In the rows, 128 means zero.
Rotation paths and how fast each direction turns (degrees per step):
Each turn is a multiple of 5 degrees from 10 to 175, or 0.
Each row of a path follows its step; steps can be skipped.
Path 1:
step 0: [133 137 138 117 132 129 138 123 131 116 137 126 125 128 127 126 129 139
 128 129 125 131 126 136 121 124 122 127 130 124 133 129]
step 1: [128 129 135 132 136 131 126 126 132 124 131 142 130 142 122 129 130 132
 131 135 124 124 124 131 132 131 118 136 131 140 128 126]
step 2: [129 118 128 132 124 131 123 135 134 137 115 137 135 123 130 125 121 129
 125 131 120 126 130 135 135 125 125 128 122 132 137 126]
step 3: [135 129 127 126 127 133 128 126 130 133 126 122 128 119 128 132 121 116
 136 118 122 133 128 135 120 120 119 124 129 122 136 132]
step 4: [131 132 130 131 131 124 129 124 134 132 133 130 121 129 125 132 140 118
 134 131 126 124 119 122 121 131 130 124 141 131 134 139]
step 5: [136 120 131 128 122 115 129 128 136 133 129 133 127 136 128 128 132 143
 126 125 133 123 128 125 132 131 136 118 127 132 134 132]
step 6: [131 120 125 124 128 129 132 126 129 136 130 118 133 137 124 127 126 135
 126 116 130 133 126 126 124 131 117 130 115 134 130 120]
step 7: [119 124 123 123 133 139 139 130 127 129 127 123 122 127 128 127 130 120
 125 136 118 128 123 127 123 135 127 135 118 131 137 132]
step 8: [135 130 125 122 128 128 137 124 130 112 127 141 120 129 131 130 127 126
 134 129 122 126 131 127 136 123 136 127 121 124 136 132]
step 9: [138 124 130 131 128 126 118 126 130 120 129 134 127 134 129 123 136 128
 132 120 121 130 123 119 131 117 122 132 130 127 128 115]
step 10: [126 109 132 128 130 133 118 134 128 130 126 127 123 126 134 125 134 129
 123 132 122 127 122 137 117 128 128 123 133 128 129 122]
Directions:
[130 127 128 126 128 130 127 130 126 129 123 127 129 128 126 126 128 126
 125 125 128 128 129 130 123 131 128 129 127 126 128 129] | 95
[127 128 130 126 127 126 129 126 130 132 128 126 126 129 129 128 133 128
 128 126 131 130 128 131 127 130 131 126 131 128 128 124] | 60
[129 129 127 128 130 132 126 127 128 126 130 128 125 129 128 127 130 130
 126 129 129 130 128 129 128 126 132 132 124 127 129 125] | 40
Path 2:
step 0: [129 135 121 135 132 123 133 126 127 135 131 126 132 124 125 133 126 114
 123 129 118 121 130 130 125 125 135 133 137 132 125 131]
step 1: [130 135 123 131 136 144 129 126 132 129 135 121 132 126 122 120 129 121
 124 134 126 126 128 124 121 125 122 129 132 130 127 126]
step 2: [124 137 126 124 124 127 134 123 131 130 139 125 129 135 126 124 132 134
 125 132 117 126 128 122 127 126 126 135 134 134 117 131]
step 3: [130 132 126 133 116 130 126 126 131 129 136 135 123 130 128 114 130 124
 132 134 124 117 131 128 122 127 129 121 127 132 123 126]
step 4: [123 139 132 125 124 125 133 122 125 124 128 129 124 129 129 121 125 127
 127 135 127 136 133 121 121 117 130 119 131 121 123 122]
step 5: [133 124 134 136 120 127 126 129 130 128 124 127 131 128 123 118 128 132
 127 134 119 137 122 124 132 123 133 119 125 127 118 130]
step 6: [138 125 132 134 128 124 135 127 124 122 120 125 123 132 126 124 130 135
 130 118 125 125 134 125 124 119 127 117 131 129 124 128]
step 7: [128 124 136 136 126 126 129 120 123 133 118 121 120 129 124 134 133 127
 119 133 132 122 125 127 127 126 132 121 128 122 124 133]
step 8: [131 126 137 135 136 127 122 123 133 118 124 124 121 135 122 126 131 125
 121 124 129 129 126 123 125 122 126 133 117 128 132 134]
step 9: [122 122 129 128 124 119 133 132 127 125 124 120 129 129 126 126 132 127
 122 127 122 115 129 124 128 122 126 135 124 121 136 137]
step 10: [133 134 128 126 126 130 117 133 123 128 120 125 122 128 123 123 130 119
 126 128 125 121 127 132 123 124 135 137 132 126 138 135]
Directions:
[127 132 125 128 127 128 127 124 128 127 127 125 127 126 125 128 127 126
 128 127 131 127 130 131 128 130 131 124 129 127 130 128] | 110
[129 127 126 128 125 125 130 129 131 125 131 127 131 128 124 128 131 132
 130 125 126 128 129 129 130 129 128 128 126 130 129 130] | 110
Path 3:
step 0: [131 121 136 125 121 134 119 125 137 133 126 116 123 123 137 133 129 132
 134 125 123 129 120 128 128 121 128 124 130 130 120 123]
step 1: [135 133 139 130 122 138 124 126 124 131 131 125 130 126 123 125 117 121
 131 131 128 133 123 133 128 139 125 137 130 133 121 124]
step 2: [129 125 135 124 128 137 131 119 130 141 119 116 128 132 129 131 126 135
 133 129 132 132 122 132 127 122 129 121 130 134 122 129]
step 3: [136 132 135 123 124 129 125 128 125 123 124 122 133 121 139 128 122 124
 127 127 126 133 122 131 126 131 126 135 134 140 123 118]
step 4: [124 123 138 132 127 136 123 121 126 140 126 125 134 127 132 128 124 134
 133 129 138 138 130 132 121 123 120 133 127 133 123 133]
step 5: [136 128 131 125 132 135 133 121 125 121 123 121 135 122 132 129 132 129
 132 136 123 137 117 125 121 132 129 127 123 137 122 121]
step 6: [131 127 131 128 129 132 123 126 127 138 127 125 134 120 129 125 122 124
 126 116 134 134 127 126 113 123 129 133 132 140 126 134]
step 7: [121 133 131 130 131 138 132 123 121 119 123 124 133 129 129 122 127 137
 126 135 132 130 120 134 117 126 125 130 123 137 126 124]
step 8: [126 130 127 129 135 126 125 129 131 132 127 119 138 113 135 135 127 126
 129 125 130 134 127 125 116 119 136 129 125 130 121 126]
step 9: [125 130 130 135 126 140 117 128 124 122 138 130 132 126 127 118 129 131
 129 126 127 128 118 130 113 129 125 128 124 135 125 127]
step 10: [126 133 127 137 138 135 133 124 132 133 126 117 129 119 124 131 120 131
 125 132 129 127 122 128 119 127 139 129 122 127 122 132]
Directions:
[125 128 128 126 132 129 129 124 126 129 129 126 128 128 128 126 126 131
 129 131 131 127 128 128 132 129 128 126 124 127 128 129] | 135
[126 128 128 128 129 128 125 130 129 126 131 130 128 126 132 131 130 129
 131 130 128 130 129 129 129 127 124 130 127 125 124 129] | 85
Path 4:
step 0: [129 125 126 115 136 131 121 126 129 128 132 125 127 127 127 137 126 129
 132 126 131 137 132 129 128 132 129 131 127 118 119 135]
step 1: [121 136 129 126 131 129 119 129 125 128 126 118 127 123 120 125 144 132
 126 126 135 129 126 125 129 128 137 127 129 125 128 125]
step 2: [138 140 128 125 131 131 121 126 133 127 135 132 130 124 130 129 133 121
 131 124 125 132 126 140 129 123 132 128 122 126 122 129]
step 3: [119 134 122 124 137 131 137 127 127 134 123 125 135 128 129 131 134 118
 120 121 134 125 131 131 128 128 131 126 128 124 126 127]
step 4: [122 130 122 130 129 128 117 129 138 129 128 122 131 126 127 134 127 120
 132 123 130 137 130 137 137 126 121 132 130 133 124 125]
step 5: [124 124 132 131 129 132 130 119 133 121 128 124 129 122 128 124 134 125
 116 124 128 136 132 128 133 127 129 121 127 116 126 124]
step 6: [129 129 124 131 140 132 121 126 123 131 135 131 124 128 129 134 127 129
 128 129 135 139 126 133 133 136 121 120 127 129 122 129]
step 7: [125 136 124 133 133 135 127 135 130 129 127 125 123 122 126 131 137 129
 126 123 125 130 137 117 136 129 133 129 120 124 128 124]
step 8: [142 130 126 126 134 136 119 123 135 132 129 124 131 130 133 137 133 128
 129 121 125 129 121 130 129 132 125 130 132 121 128 124]
step 9: [124 137 124 122 132 134 125 128 121 117 120 121 135 132 126 132 128 128
 125 124 129 127 136 132 130 131 133 122 125 121 127 125]
step 10: [130 140 129 134 130 135 123 127 135 124 131 128 129 126 121 131 132 121
 131 122 134 130 125 133 131 128 125 121 137 135 133 125]
Directions:
[133 127 130 129 128 129 130 124 126 129 128 128 128 129 129 125 128 127
 127 127 125 129 128 132 127 127 127 129 126 123 129 126] | 120
[126 127 131 126 128 128 133 131 127 128 126 126 131 128 127 125 131 130
 126 126 127 128 129 126 131 128 129 126 126 127 131 130] | 170
Path 5:
step 0: [137 125 126 120 117 126 133 127 128 129 124 134 128 124 134 119 120 122
 134 125 125 121 128 129 128 128 125 133 133 119 127 126]
step 1: [129 135 120 133 135 132 125 119 121 133 131 128 121 132 126 128 123 128
 129 130 131 134 128 123 115 126 122 134 130 134 126 123]
step 2: [129 126 126 122 125 130 118 122 126 137 125 122 130 126 132 133 140 133
 124 124 130 135 127 123 137 128 133 123 123 124 132 130]
step 3: [132 122 132 130 121 131 131 131 127 119 134 126 127 130 136 124 124 130
 135 128 118 134 129 136 133 122 131 121 131 134 122 129]
step 4: [131 128 129 119 133 122 128 128 124 134 124 124 128 129 123 124 117 119
 129 133 124 119 130 121 129 121 121 131 131 125 126 119]
step 5: [142 131 119 135 125 132 127 121 128 126 128 132 119 131 126 130 135 129
 128 130 134 133 121 121 125 130 128 134 126 123 128 127]
step 6: [122 130 130 126 126 126 126 123 116 131 132 124 129 125 134 129 127 135
 127 125 127 137 138 123 129 129 142 121 131 130 134 132]
step 7: [127 120 122 117 126 134 128 127 133 131 131 127 130 131 124 122 126 126
 138 122 122 128 127 137 136 121 126 127 129 126 120 132]
step 8: [136 134 132 127 138 124 131 131 124 127 127 125 118 133 134 127 122 131
 123 134 126 130 125 126 127 120 115 128 125 123 125 123]
step 9: [137 129 124 131 118 123 119 117 129 126 124 129 126 126 123 130 131 132
 121 126 130 123 130 120 130 126 134 130 136 127 133 123]
step 10: [125 123 128 131 129 134 136 122 119 127 137 127 127 131 121 127 131 127
 133 133 119 136 130 123 128 133 138 124 128 131 125 136]
Directions:
[125 130 127 126 128 129 126 131 126 126 128 131 130 131 129 124 128 129
 131 129 127 127 128 125 128 127 126 130 129 126 126 128] | 100
[130 125 127 128 127 125 128 127 129 125 128 132 126 127 128 129 126 125
 126 131 126 126 129 124 126 131 127 128 129 128 127 127] | 80
[126 130 129 125 128 126 128 128 124 129 129 127 128 129 129 132 127 129
 127 130 126 125 131 129 130 129 128 131 124 128 130 126] | 160
[127 127 124 125 130 128 131 128 126 126 129 128 129 126 127 128 129 129
 126 128 130 127 124 127 127 126 128 126 124 129 127 125] | 115
Path 6:
step 0: [146 121 132 125 128 135 128 134 120 131 126 122 128 135 129 124 129 128
 135 123 117 131 129 124 125 129 127 127 129 129 133 134]
step 1: [135 122 123 127 137 136 132 128 123 131 128 133 130 134 134 130 127 121
 131 131 127 136 136 129 118 123 132 131 124 117 138 132]
step 2: [137 121 127 131 133 119 137 130 126 134 130 125 127 129 125 126 127 126
 128 125 126 138 119 124 128 120 133 124 127 123 140 136]
step 3: [137 121 119 124 132 130 132 131 131 132 129 124 128 127 135 127 131 118
 134 131 135 125 124 115 127 117 129 124 125 130 135 125]
step 4: [125 123 124 130 126 130 127 130 128 130 132 126 125 127 119 133 123 115
 128 124 138 126 120 121 116 124 134 122 121 122 133 132]
step 5: [133 121 131 136 128 129 124 131 127 130 137 120 132 127 126 137 123 124
 144 131 131 124 120 120 129 131 131 121 128 133 131 129]
step 6: [135 122 132 126 123 142 116 132 134 126 136 130 128 131 125 139 122 124
 132 128 128 128 129 124 122 119 131 130 125 131 128 129]
step 7: [132 125 134 132 128 122 121 134 121 132 140 127 135 139 127 139 124 126
 129 132 133 133 129 133 126 124 134 131 125 125 126 136]
step 8: [143 125 130 125 128 130 124 144 126 129 136 125 127 133 129 124 124 133
 127 132 125 128 128 123 135 123 126 131 123 130 129 139]
step 9: [131 126 124 127 132 137 131 129 124 132 128 121 127 142 130 127 125 128
 122 133 138 131 138 123 124 122 128 131 119 124 128 139]
step 10: [137 126 127 133 136 126 131 129 118 133 124 121 129 131 119 129 126 130
 128 121 127 129 128 118 132 128 128 124 122 120 129 142]
Directions:
[127 126 133 130 126 128 123 128 125 130 128 129 127 131 130 127 125 129
 127 130 126 125 129 129 129 128 128 131 127 128 126 129] | 40
[131 128 127 129 127 123 124 130 128 126 125 124 127 127 129 127 128 129
 132 128 127 130 126 126 131 130 129 129 130 127 128 128] | 135
Path 7:
step 0: [129 131 124 121 126 119 128 125 127 132 123 123 125 132 131 143 124 134
 131 124 130 125 134 116 128 137 118 131 124 123 133 132]
step 1: [137 124 128 128 129 139 126 129 121 118 128 127 127 124 118 132 137 131
 131 128 127 132 132 121 129 126 133 123 121 112 123 122]
step 2: [128 123 132 123 130 130 129 121 134 137 123 123 131 126 129 123 124 143
 133 134 136 119 127 123 132 140 122 132 123 128 122 128]
step 3: [127 123 126 127 117 126 131 126 120 126 123 128 127 126 122 140 120 128
 134 140 129 137 133 125 131 126 126 121 130 121 131 116]
step 4: [132 131 131 120 130 137 132 123 138 133 132 133 128 132 129 124 129 127
 141 130 133 131 136 125 120 132 128 132 117 117 122 134]
step 5: [133 122 119 125 124 134 134 124 123 121 117 128 127 122 132 134 122 124
 131 128 134 121 125 116 128 140 125 130 133 128 133 121]
step 6: [136 126 133 124 130 128 131 132 121 130 128 134 143 135 121 124 131 131
 129 138 129 137 133 117 125 128 129 124 126 123 118 128]
step 7: [125 133 126 130 136 131 134 125 132 130 120 130 129 120 126 124 124 125
 139 138 131 124 125 136 132 145 123 126 128 122 132 124]
step 8: [126 120 123 120 127 123 128 130 131 126 125 139 134 136 125 133 119 123
 131 132 123 131 141 115 135 127 130 133 128 126 133 124]
step 9: [136 130 126 128 133 146 123 131 131 126 136 136 132 122 125 129 125 124
 133 132 135 131 128 130 125 139 130 122 133 123 126 134]
step 10: [128 129 130 115 126 121 126 130 125 132 119 131 135 124 131 131 131 124
 127 137 124 115 130 120 130 137 122 138 137 127 128 128]
Directions:
[132 130 130 124 130 129 129 124 130 129 129 127 127 128 128 126 129 128
 127 128 131 128 127 130 131 128 129 125 128 130 131 129] | 145
[130 124 127 129 131 132 128 129 130 125 130 128 127 130 129 128 127 129
 129 125 129 126 127 124 130 128 132 130 128 129 129 126] | 100
[124 128 127 128 124 129 130 127 129 127 127 126 128 130 127 125 129 129
 129 127 129 123 129 129 129 132 129 128 131 127 128 130] | 140
Path 8:
step 0: [121 131 136 129 120 133 123 133 123 135 127 134 121 134 131 133 136 124
 129 123 136 121 129 133 124 124 123 125 123 122 135 132]
step 1: [123 124 123 128 124 126 131 127 134 133 124 121 123 129 121 126 123 137
 139 126 129 134 121 116 135 132 127 120 129 124 129 131]
step 2: [127 130 129 128 127 134 137 142 131 126 124 127 131 119 124 131 120 125
 129 135 128 115 133 127 124 120 129 128 128 132 132 127]
step 3: [127 125 128 133 136 132 132 127 126 128 135 127 121 130 122 129 136 129
 118 125 127 140 123 123 124 121 119 133 134 127 137 132]
step 4: [133 128 128 133 124 129 123 124 123 139 124 127 131 136 120 133 113 122
 135 132 121 132 124 135 125 128 128 125 128 136 130 128]
step 5: [125 131 131 130 136 135 126 122 144 122 124 123 126 128 132 128 125 121
 125 129 125 126 131 124 117 134 129 127 130 118 127 128]
step 6: [129 119 125 126 125 130 128 119 130 134 129 124 124 129 130 129 136 131
 118 138 129 119 123 134 132 123 127 129 120 135 128 136]
step 7: [126 133 141 133 127 119 133 127 133 139 130 127 131 130 128 141 127 126
 132 124 129 130 132 124 134 129 124 134 128 122 122 130]
step 8: [122 137 130 114 130 128 123 126 123 122 117 116 130 124 128 130 129 133
 130 130 128 127 120 120 126 125 129 129 128 134 126 126]
step 9: [124 128 127 138 130 133 127 135 131 126 132 128 125 124 127 123 124 134
 127 124 126 120 123 137 133 128 118 144 125 126 126 124]
step 10: [130 130 132 130 125 127 124 123 127 128 135 131 123 117 114 132 129 126
 123 118 126 133 127 123 126 127 134 122 126 138 121 130]
Directions:
[127 130 131 128 130 127 129 134 128 129 126 129 125 128 126 127 128 133
 127 130 129 129 126 126 129 127 127 128 129 130 127 125] | 55
[125 130 124 126 131 127 128 128 132 128 126 128 128 127 132 127 126 129
 132 129 125 127 129 128 126 125 128 126 129 130 127 126] | 110
